In the rows, zero is written as 128.
A single turn carries every row of the set below to another of its rows. Some are shown first; where does it send the rows asked next?
Fenet: [110 134 157 128 144 120 149  96 143 125 151 118]
Zuzal: [110 122 146 102 150 113 172 138 139 156 131 125]
gud: [138 132 166 122 130  97 153  95 121 133 142 151]
dun: [151 148 143 131 103 150 125 114 124 115 119 130]
giral: [175 126 138 121 129 158 149 102 125 101 106 137]
Lib: [138 114 108 101 117 128 139 111 126 126  70 132]
Zuler: [145  97 127  94 115 141 164 125 148 115  81 101]
pobun: [147 120 164 119 148 108 150 102 131 113 149 153]
til: [171 133 165 108 119 135 132  82 137 106 109 117]
zazi: [133 102 112  88 121 132 147 141 119 148  95 113]
Zas: [131  94 145  95 129  91 178 131 141 136 132 117]
gobu: [152 141 163  96 136 136 108 102 134 134  97 136]
bikin: [124  85 137  97 146 100 160 118 157 144  98 125]
Vig: [137 111 133 102 106 130 132 133  97 137  91 125]
nuv: [122 155 169 110 132 109 154 106 130 132 127 156]
gamir: [121 104 149  94 127  84 159 112 157 150 111 111]
Defab: [115 115 120 109 127 131 175 141 124 150 135 115]
Nored: [157  94 133  91 103 127 151 129 137 120  85 102]
kesig: [149  90 114 102 117 157 144 110 153 124  98 111]
Kab: [155 133 167 114 147 116 168 105 143 121 152 146]
kunaz: [126 112 178 127 147 106 162 104 125 127 125 151]
maf: [100 114 132 123 127 104 173 132 135 137 102 116]
satis: [149 135 133 106 134 145 116  74 134 115 118 134]
rolok: [168 139 135 129 109 156 150  95 122 118 119 136]
kip: [117  91 153  93 135  92 164 125 155 127 123 118]
podi: [150 118 155 130 117 164 145  97 123 106 126 138]
Kofod: [157  98 121  87  93 120 149 108 123 118  93 118]
falo: [133 107 122 107 119  95 189 131 146 135 123 128]
Ziti: [118 120 131  82 145  95 167 109 141 156 111 113]
Povut: [148 114 105 104 115 137 138 117 136 139 103  87]
gokag: [158 130 142  99 119 158 110 113 118 126 105 127]
nat: [181 133 156 110 120 152 142 103 138 106 104 133]
dozat: [150 113 117 102 106 142 155 113 157 135  87  96]
Dakop: [128 145 152 103 157 137 151 111 162 148 142 126]
zutuf: [134 151 174 112 149 140 135 111 138 134 139 138]
nozur: [148 142 166 130 144 111 171 104 160 124 139 127]

Kab turns into nat
Vig turns into Defab
Now find these:
falo turns into nozur
Zuler turns into kip
dozat turns into gamir
kesig turns into bikin
gokag turns into zazi
dun turns into Povut
Fenet turns into satis

